In the data rows, the value 128 means zero.
Some points, one per row:
[116 117  63 131 184  66 119 129]
[125 116  57 123 195  61 113 125]
[117 119  50 124 195  51 121 136]
[127 161  98  94 128  26 203 174]
[137 129  82 129 174  62 105 128]
[145 139  88 137 180  70  99 126]
[118 132 100 138 177  75  97 137]
[152 161 134 159 143  94  75 125]
[ 88 129 181 129  68 224 152 128]
[ 77 139 136 128 103 189 112 119]
[ 94 137 111 141 129 138 119 130]
[110 135 105 117 144 107 125 111]
[100 100  86 109 177  91 127 122]
[ 27  25  51 182  71 145 111 107]
[138 121  92 137 162  79 124 125]
[114 114  64 125 186  73 142 125]
[ 95 103  42 121 174  73 122 120]
[106 108  50 103 171  65 134 115]
[ 87 126  48 113 194  82 140 110]
[111 108  62 123 179  69 131 118]
[ 86 121  75 130 190  62 115 121]
[122 151 133 142 130 124  98 140]
Then 10 other points, each followed by its number:
[105 140 108 137 126 145 120 135] 0
[109 123 162 112  90 183 145 136] 1
[ 58 124 137 101   0 255 183  92] 2
[ 83 147 153 132  90 203 121 137] 3
[ 97  85 248 110 110 234 255 122] 4
[114 112 179 119  69 202 131 129] 5
[113 114 169 128  76 211 151 122] 6
[114 140 148 144 107 150 125 118] 7
[ 72 140 167 118  76 234 150 129] 8
[ 92  97  40 120 184 103 149 109] 9
Which three of these numbered points are nearest to each point below by angle, seen from the average point of the first points? Their numbers follow each, nearest first.
[128  62 110 172 106 201  86 177] > 0 5 6
[191 102 147 103 126 119 161 112] > 4 1 5
[161 121 182 111  81 171 176 130] > 1 6 5
[186  92 147 112 126 117 171 118] > 4 6 1
[126 124 171 149  85 194 133 121] > 6 7 5
Now 10 new points, numbered from 0 again:
[ 79 131  64 119 182  95 109 119] 0
[134 116  78 123 170  75 126 124] 1
[126 134 103 124 132  99 118 115] 2
[113 133 102 146 146 110 129 131] 3
[113 128 112 143 130 104 110 133] 4
[107 132 120 139 111 118 122 137] 5
[113 129 151 128 107 174 133 124] 6
[110 139 154 138 104 173 119 145] 7
[136 124 179 114  71 192 159 114] 8
[109 116 159 113 105 181 127 122] 9
Which three of these numbered points are nearest to each point below by angle, seen from the average point of the first points? Their numbers follow each, nearest first.
[ 98 147 142 132 113 166 116 148] > 7 6 9
[175 106 148 113 115 127 160 133] > 8 6 9
[112 118 117 132 124 122 115 117] > 9 6 8
[142 141 103 126 177  80 102 132] > 1 2 4
[118 135 114 142 143 102  90 132] > 4 5 7
